Each path below is one point turned by a fixed rotation once a step. After each direction that follows a path, write how fast that rotation turns it, in degrees each step (0 if it stays still).
Each turn is a multiple of 5 degrees from 10 to 175, or 0.
Each row of a path follows its step; steps can be skipped.
path 1
step 0: [-1.40, -1.25, -0.07, -0.93,  1.67,  0.19, -0.79, -0.13,  1.95, -0.48,
  0.73,  1.72,  0.30,  1.86, -4.32,  1.08,  0.52, -0.80,  0.39,  3.24,
  0.36, -1.55, -0.21, -0.61, -2.28, -1.23,  1.09, -0.99,  0.85, -3.44,
  2.15,  1.08,  2.04, -1.03, -0.06,  0.34, -0.42, -1.54,  1.25, -3.49,
  2.16,  2.00, -3.64,  0.26,  1.56,  0.70, -0.86, -0.08, -1.49,  2.02,
  2.01, -1.63, -1.61,  2.67, -0.72]
step 1: [ 1.01, -1.74,  0.08,  1.88, -1.73, -1.58, -0.86,  1.67, -0.85, -0.65,
  1.18, -1.67,  2.57,  2.74, -3.33,  2.18, -2.10,  1.06, -2.41,  1.17,
  0.18, -3.00,  1.04, -0.15, -1.91, -0.40,  2.35, -0.44, -1.18, -1.93,
  0.49, -0.88,  1.54,  0.89,  0.74, -0.11,  1.44, -0.21, -1.62, -3.65,
  0.89,  0.86, -1.82, -0.07,  1.06,  4.37,  1.83,  1.42,  0.49,  0.97,
 -1.07, -1.36,  1.51,  0.45,  1.13]
step 3: [ 0.57, -0.74, -2.14, -0.14, -1.93,  1.23, -0.98,  1.93, -1.70,  1.98,
  4.53,  1.01,  1.14,  1.99, -2.10,  1.88, -1.13,  0.88, -0.13,  0.60,
 -1.27, -1.13, -1.10,  2.65,  0.48, -2.64,  1.56, -1.13, -1.07,  0.72,
  0.47,  1.59,  3.24, -2.43, -2.63,  1.61,  0.21,  0.40, -0.25,  1.11,
  0.38, -1.15, -1.26,  1.38,  4.01, -0.98,  0.14, -1.80, -2.05, -0.11,
 -0.28, -1.54,  0.75, -1.02,  1.98]
step 6: [-1.14, -1.99,  0.94, -1.65,  1.62, -0.57,  1.59,  1.10, -1.99,  1.79,
  0.06, -0.64,  4.03, -0.15, -1.46,  1.15, -0.27,  0.77, -0.25,  2.50,
  2.10,  0.05,  0.39,  0.66, -1.44, -0.89,  0.63,  0.17, -0.04, -1.50,
  1.68, -0.56,  1.24, -1.57,  0.80,  0.75,  1.51, -2.11,  0.52, -2.94,
  3.27,  0.29, -2.94,  3.00,  1.48, -0.60,  3.42,  0.60,  1.92,  0.53,
  1.31, -3.89,  0.64,  1.61,  0.19]
step 7: [ 1.01, -1.08,  0.77, -2.15,  1.63,  0.46,  1.25,  3.13, -0.08, -0.52,
  0.50,  0.68,  0.51,  3.06, -2.57,  3.30, -2.59,  0.21, -1.37,  1.42,
 -0.45, -1.17, -0.84, -0.52,  0.75, -0.82,  0.60,  0.86, -2.69, -2.18,
  0.22,  0.00,  0.46, -0.14,  0.33, -1.41,  1.46, -1.91, -1.75, -0.06,
 -0.24,  4.30,  0.24,  1.20,  0.56,  2.27,  1.55, -1.50,  0.26,  2.80,
  0.17, -2.10,  0.84,  4.19,  0.85]
step 9: [ 3.76,  1.22, -1.24, -1.50, -0.65,  2.31, -1.03,  0.23, -4.14,  0.28,
  1.99,  1.24, -0.86,  1.16, -2.11,  0.39,  0.53,  1.36, -2.90,  1.49,
 -2.22, -1.73,  0.16,  0.17, -1.53, -2.14,  2.45, -3.86, -1.28, -0.88,
  2.45,  1.57,  0.95, -1.30,  1.46, -1.53, -0.83, -2.58, -0.81,  0.83,
 -1.15, -0.82, -1.67,  0.28,  1.45, -0.40,  2.02, -0.70, -0.73, -1.12,
 -0.03, -2.33,  0.94, -0.17,  0.83]
step 10: [ 0.10,  1.72, -0.63, -0.77, -0.14,  0.92, -0.14,  3.05, -2.55, -0.54,
  2.50,  0.23,  0.82,  2.47, -0.80,  0.40,  2.29, -1.11,  0.13,  2.14,
 -1.16, -2.46, -0.99,  3.58,  0.99, -1.01, -0.85,  0.06, -1.44,  0.47,
  2.36,  2.70, -0.05,  1.49,  1.13, -0.57, -2.66, -0.20,  2.30, -2.45,
  0.24,  2.07, -2.91,  0.43,  2.60,  1.52,  1.51, -2.65, -1.13,  1.24,
 -0.04, -1.09, -1.03, -2.71, -0.15]
step 12: [-0.10, -1.54,  1.27, -1.93,  0.27, -0.52,  1.89,  1.11, -2.35,  0.39,
  0.45, -0.04, -0.16,  0.06, -3.83,  1.43,  0.58,  0.13, -2.15,  1.03,
  0.85, -0.19, -0.27,  2.79,  1.62, -1.41,  0.06, -1.09,  0.72, -0.32,
  1.66, -1.57,  0.78,  0.41,  0.32, -0.12,  3.62, -3.31, -2.13, -3.54,
  2.88,  2.10, -0.77, -0.48,  2.94,  0.95, -0.51, -1.62, -0.09,  1.24,
  4.39, -0.23, -0.46,  0.84,  0.03]
step 13: [ 1.51,  1.05, -1.24, -0.18,  0.66, -2.61,  1.15,  1.85, -0.43,  1.75,
  1.56, -1.44,  1.55,  0.62, -3.18,  3.85, -1.65, -2.07, -0.67,  1.16,
  0.32, -1.67, -0.22,  0.77, -0.39, -1.18,  0.59, -0.60,  1.55, -1.37,
 -0.55,  0.89,  1.91, -0.22,  0.75, -0.93,  1.16,  0.42, -1.75, -1.79,
 -1.45, -0.31, -0.58,  5.06,  0.75,  2.05,  0.01, -3.02,  1.48,  2.36,
  2.70, -1.23,  2.11,  1.68, -0.14]
step 14: [ 1.56, -1.88, -0.57, -0.98,  0.58, -1.16, -1.63,  2.05, -2.48,  2.68,
  2.97, -1.58,  3.00,  1.63,  0.12,  0.29,  0.09,  1.53, -2.20,  1.51,
 -1.51, -0.06, -1.55,  0.64,  1.08, -2.79,  1.35, -1.64,  0.71, -0.53,
  1.59,  0.89,  1.39,  1.35, -1.58, -3.99,  2.35, -2.35, -1.97,  0.48,
 -0.43, -0.05,  1.32,  2.28, -2.32,  0.80,  2.52, -1.55, -1.52,  1.36,
 -0.77, -1.69, -0.23,  0.84, -0.20]
Speeds:
[-0.45, -0.15, -0.42, -0.11,  0.06, -0.42,  0.06, -0.59, -0.13,  0.43,
 -0.09, -0.31,  0.37,  0.07, -0.21,  0.06, -0.21, -0.14, -0.10, -0.29,
 -0.54, -0.82, -0.92,  0.22, -0.52, -0.97, -0.27,  0.67, -0.51,  0.48,
  1.07, -0.03,  0.31,  0.89, -0.52, -0.61, -0.34,  1.36,  0.63,  0.43,
 -0.15,  0.64,  0.29, -0.15, -0.09,  0.70, -0.19,  0.58,  0.55,  0.45,
 -0.61,  0.34, -0.54,  1.15, -0.11]
110
[-1.11, -0.94,  0.56,  0.50,  0.60, -0.19,  0.30, -0.05, -0.20, -0.47,
 -0.36,  0.18, -0.19,  0.25,  0.22,  0.17,  0.28,  0.41,  0.51,  0.40,
  0.05,  0.10,  0.50, -0.69, -0.30,  0.36, -0.28,  0.03, -0.51,  0.26,
  1.02, -0.13, -0.60,  0.69,  0.16,  0.05, -1.25,  0.21, -0.36, -0.51,
  0.31, -0.05, -1.29,  0.31,  0.45,  0.11,  0.35,  0.30, -0.55, -0.77,
  0.78,  0.12, -0.86, -0.27, -0.76]
65
[ 0.03,  0.42,  0.09, -0.27, -0.03,  0.24,  0.18, -0.17,  0.02, -0.14,
  0.07, -0.68,  0.29,  0.79,  0.54,  1.01, -0.62,  0.17,  0.19, -0.07,
 -0.22, -0.37, -0.61,  0.77,  0.13,  0.66,  0.35,  0.27,  0.19,  0.47,
 -0.52, -1.28,  0.63,  0.76, -0.10,  0.43,  0.18,  0.83, -0.02, -0.31,
  0.46, -0.69, -1.08, -0.47, -0.32, -0.26, -0.40, -0.32,  0.75,  0.08,
 -0.07, -0.94, -0.46, -1.22,  0.08]
155
[ 0.18, -0.56, -0.49, -0.16,  0.61, -0.22,  0.64,  0.04,  0.19,  1.06,
 -0.65, -0.62, -0.30,  0.11,  1.00,  0.57, -0.17, -0.35,  0.15,  0.17,
  0.95,  1.01, -0.73, -0.44,  0.23,  0.35,  0.21, -0.26, -0.95,  0.18,
  0.68,  0.46, -0.41, -0.29, -0.54, -0.15,  1.09, -0.23,  0.04, -0.25,
  0.06, -0.59,  0.31,  0.87, -0.38, -0.20, -0.39, -0.16,  0.20,  0.81,
  0.13, -0.50, -0.14,  0.26, -0.93]
45
[ 0.19,  0.68, -0.88, -0.56, -0.54, -0.89,  0.02, -0.22, -0.47, -0.38,
 -0.23, -0.04, -0.47,  0.35,  0.44, -0.75,  0.61,  0.38,  0.71,  0.23,
 -0.04, -0.11, -0.32, -0.38, -0.02, -0.24, -1.01, -0.70,  0.01,  0.14,
  0.09,  0.77,  0.77, -0.41,  0.18, -0.62, -1.00, -0.37,  0.57, -0.17,
  0.84, -0.13, -0.12, -0.51, -0.14, -0.76, -0.12,  0.13, -0.44,  0.66,
 -0.95, -0.63, -0.36, -0.80, -0.41]
65
